Here are some points:
-25/-13/-14/8/43/40/-8/0
-8/-1/0/-23/30/-5/-4/-36
-15/1/18/-9/2/-16/-34/13
-14/-35/-24/-19/3/-42/-41/-11
113/127/45/-30/82/-29/85/-80
8/-12/23/-34/-8/0/14/25
-8/-5/-18/3/-48/-2/20/41
-4/-6/32/66/-30/21/-5/34
2/-76/-17/47/-18/5/-59/29
-33/4/8/-37/13/-49/-39/24
127/64/37/-8/83/-25/57/-84
-21/-27/25/24/10/-4/-33/32
57/56/42/-18/72/-11/105/-32
24/-13/-2/36/-28/10/-41/29
-47/-23/-39/-6/26/-36/-21/13
-30/-64/15/-19/30/-25/42/-44
-43/-29/7/46/-45/1/27/18
43/-25/-34/16/-5/-5/-9/-25
3/-13/-38/-17/-8/-76/-25/-12
-5/-11/5/-19/-49/11/25/24
-16/10/-21/0/-40/-40/10/-9
113/78/38/3/87/-29/73/-83
-30/-20/-18/-4/30/-19/3/-23
108/127/-1/-22/65/-20/76/-86
22/13/-3/52/-72/62/24/22
-18/-2/-10/24/-47/-11/-28/1
-14/-31/-19/-22/4/-36/-33/-11
10/-31/-43/-6/-15/-17/-2/-1
12/-18/-28/-34/4/-12/-26/44
21/-19/33/30/-21/7/21/27
5/-39/-8/-21/11/25/-20/-45
6/-33/-8/-25/16/28/-15/-42
41/1/2/13/-66/29/27/32
23/9/-30/67/-42/12/12/40
-12/-8/-8/0/14/-2/10/-30
-17/-9/25/21/36/-2/-2/-4
-3/-18/13/38/-27/19/44/31
-22/-5/-27/-38/77/-27/3/-35
-10/1/3/26/-8/4/5/33
17/-15/-2/30/-22/8/-38/27
20/-24/-30/-40/-1/-13/-30/53
5/-14/-8/46/1/33/-24/12
-51/-5/33/25/-20/-5/-22/9
4/-24/-25/35/-19/-19/26/48
1/-34/-23/2/-16/42/-9/6
26/3/14/18/-23/9/-18/62
2/-20/-7/-1/-7/-14/17/-30
-40/-42/33/70/-40/42/-3/5
127/66/38/-13/84/-22/60/-86
20/-1/4/-53/29/5/-27/-13
-19/7/8/-20/-30/1/-32/22
2/-13/23/-14/-2/-10/-49/6
-34/-3/26/22/-40/33/-10/35
0/21/16/12/-30/29/-5/17
-9/-1/-3/1/14/-3/-20/30
-25/-29/5/14/-13/-5/12/23
-7/-15/-5/-7/18/3/-5/-1
-18/-8/22/15/38/-4/-1/-7
-2/13/9/38/0/10/2/43
-19/-30/25/30/13/-9/-35/33
81/98/10/9/33/-27/69/-34
-80/-3/-22/27/-28/1/-12/-5
-1/-60/6/10/-9/17/-18/17
19/7/7/-10/-34/-26/22/19
18/32/-24/49/-18/19/25/35
37/-30/-33/7/-2/-4/-5/-27
-19/-12/6/4/-14/16/-20/35
3/10/-15/-43/-6/-1/-11/4
-8/-13/7/-37/13/-7/-9/1
-2/-54/7/13/-13/18/-15/21
71/86/6/-58/77/-43/41/-56
-37/32/-23/-25/-2/-20/-29/-32
-17/10/18/46/-38/31/12/7
-18/-4/-13/-9/-27/-35/34/-1
-24/-14/-9/19/-25/-23/-25/8
2/22/21/-33/-9/-28/-17/22
-1/-2/-2/-31/-22/1/-4/1
5/24/4/12/56/-26/37/-35
73/75/38/10/76/-11/62/-59
-13/-2/16/-28/-25/17/-62/0
90/103/77/20/127/-10/88/-94
-13/1/-3/25/-11/38/-36/6
-29/-1/52/46/-4/1/-31/9
-7/29/39/30/-40/-4/6/24
-8/-17/-5/-3/24/4/-4/-2
Then 10 other points, each followed by its number:
66/32/10/-5/34/-20/-7/-44 0
-45/1/0/71/-30/-24/-32/34 1
1/10/-16/-37/-7/0/-6/4 2
36/19/-26/-11/27/-1/-6/1 3
-7/-15/14/-37/15/-11/-10/9 4
-3/-18/13/21/40/-45/-12/-33 5
-49/-22/-31/14/6/30/-5/5 6
8/27/7/15/67/-24/37/-39 7
-11/-1/13/-21/-21/14/-57/1 8
-28/-57/18/-19/25/-22/34/-41 9
Which two of these numbered points are nearest to each point below, ignoring the 3 directions in which the first points spread most? Their numbers follow each, nearest first.
102/82/-38/-50/68/2/93/-98 > 6 2
-35/1/10/-8/-15/21/-4/-1 > 2 4
-51/-11/-53/-1/-17/8/-10/24 > 6 7
21/-35/-9/18/-6/-56/-4/6 > 5 7
27/3/-101/-35/-6/23/8/12 > 6 3
-10/-2/9/-21/-25/15/-52/6 > 8 2
-66/-19/-29/4/-9/35/-24/41 > 6 2
-38/9/-3/60/-22/-22/-23/23 > 1 7
109/106/6/-6/100/-12/60/-58 > 3 7
2/-13/-37/54/-56/20/-34/58 > 3 0
-6/-11/18/-32/5/12/-46/0 > 8 4
84/122/22/-33/45/-16/29/-72 > 8 2
73/37/13/-10/46/-25/-6/-59 > 0 5
-5/-17/16/-36/17/-5/-12/12 > 4 2
12/16/23/29/-67/23/-44/38 > 8 0
20/-14/-4/33/-28/11/-37/21 > 0 3
21/-12/-5/34/-30/11/-36/27 > 0 3
98/127/32/-48/110/-29/40/-106 > 8 2
25/8/-8/1/13/5/-36/50 > 3 0
78/15/13/23/-15/5/-35/41 > 0 3
-8/-13/15/21/35/-43/-9/-26 > 5 7
27/-37/-15/20/-11/-55/-1/8 > 5 7
76/108/21/-24/32/-13/27/-58 > 8 2
-16/5/9/6/8/39/-3/3 > 2 6
1/-10/-36/-15/-13/-72/-21/-12 > 5 7
127/120/20/6/85/-28/112/-72 > 7 3
-3/16/-17/47/-5/-8/-39/15 > 1 0
-8/-9/7/14/-58/-5/45/24 > 9 7
36/-11/20/35/-43/27/0/24 > 0 4
11/9/10/6/-45/-7/59/6 > 9 2
-32/-4/-37/9/-27/16/-16/18 > 6 2
3/7/-23/33/-50/27/15/45 > 6 2
37/3/17/43/-22/-17/15/28 > 5 7
-6/57/10/19/38/-13/5/-15 > 1 7
-22/-2/-32/22/11/20/3/34 > 6 3
73/-6/6/67/-16/-34/16/65 > 5 0
-2/-4/-58/40/-4/13/20/15 > 6 7
-8/-13/21/-46/11/11/-49/-1 > 8 4
-8/-9/12/-34/9/-10/-11/12 > 4 2
-28/38/34/-23/37/20/-37/-4 > 8 2
-27/-56/13/-14/23/-22/39/-33 > 9 4
-1/-8/10/16/-62/-2/53/22 > 9 4
-15/15/-21/13/-54/32/26/7 > 6 2
-7/-18/2/37/-24/25/-25/40 > 3 0
-6/-6/34/23/-49/40/-14/-27 > 8 2
1/-18/-9/52/-8/-51/-7/9 > 5 1
-5/1/-7/-26/0/11/2/-18 > 2 6
-4/-15/-9/62/-12/-58/-8/10 > 5 1
-13/-9/-10/-21/14/12/-15/-21 > 2 6
-19/-11/-15/9/30/22/-9/63 > 3 7
-2/-34/-19/29/0/35/-48/12 > 3 0
94/118/36/-9/89/1/33/-121 > 8 0
13/11/-7/19/-14/-6/20/36 > 7 3
-43/17/-2/-13/36/-45/27/7 > 7 1
18/34/-31/-6/46/31/-33/-32 > 3 6
11/7/4/-9/-7/-34/-13/-10 > 5 0
-26/-17/-8/18/-28/-26/-25/3 > 5 7
109/110/36/-36/121/-70/59/-121 > 5 0
-13/-30/5/38/15/12/-12/54 > 3 7
-4/-14/16/-38/10/9/-45/2 > 8 4
1/0/22/13/33/3/-37/-22 > 0 8
10/-34/-9/24/33/-6/76/-32 > 9 7
-33/-22/-18/-4/35/-23/0/-22 > 7 6
-3/-20/6/-36/13/-30/5/1 > 4 2
96/116/7/8/35/-32/81/-42 > 7 1
-12/26/-34/-29/37/-50/37/-3 > 7 6
122/127/-4/-22/77/-19/83/-96 > 6 3
14/3/-40/23/-17/-9/22/40 > 7 3
-6/10/-6/-11/-49/-9/-44/10 > 8 0
-1/-18/3/40/-23/21/-27/45 > 3 0
34/-19/-8/0/-29/2/39/12 > 9 4
-15/-23/25/40/-35/21/-49/19 > 0 8
0/-22/22/46/-16/2/-17/49 > 5 4
21/-8/28/-9/-44/-17/-14/37 > 4 0
26/-9/33/-10/-52/-19/-14/38 > 4 0
-13/34/3/-16/-18/-3/5/-7 > 2 4
4/12/3/-30/20/10/3/-6 > 2 4
31/-16/-7/4/-35/5/34/17 > 9 4
-10/1/20/50/-13/0/24/20 > 7 5
-11/-3/-15/-27/13/16/-20/-19 > 2 6
2/-25/-22/36/-25/-17/24/43 > 7 5
-14/-9/9/-46/26/27/0/-53 > 2 8
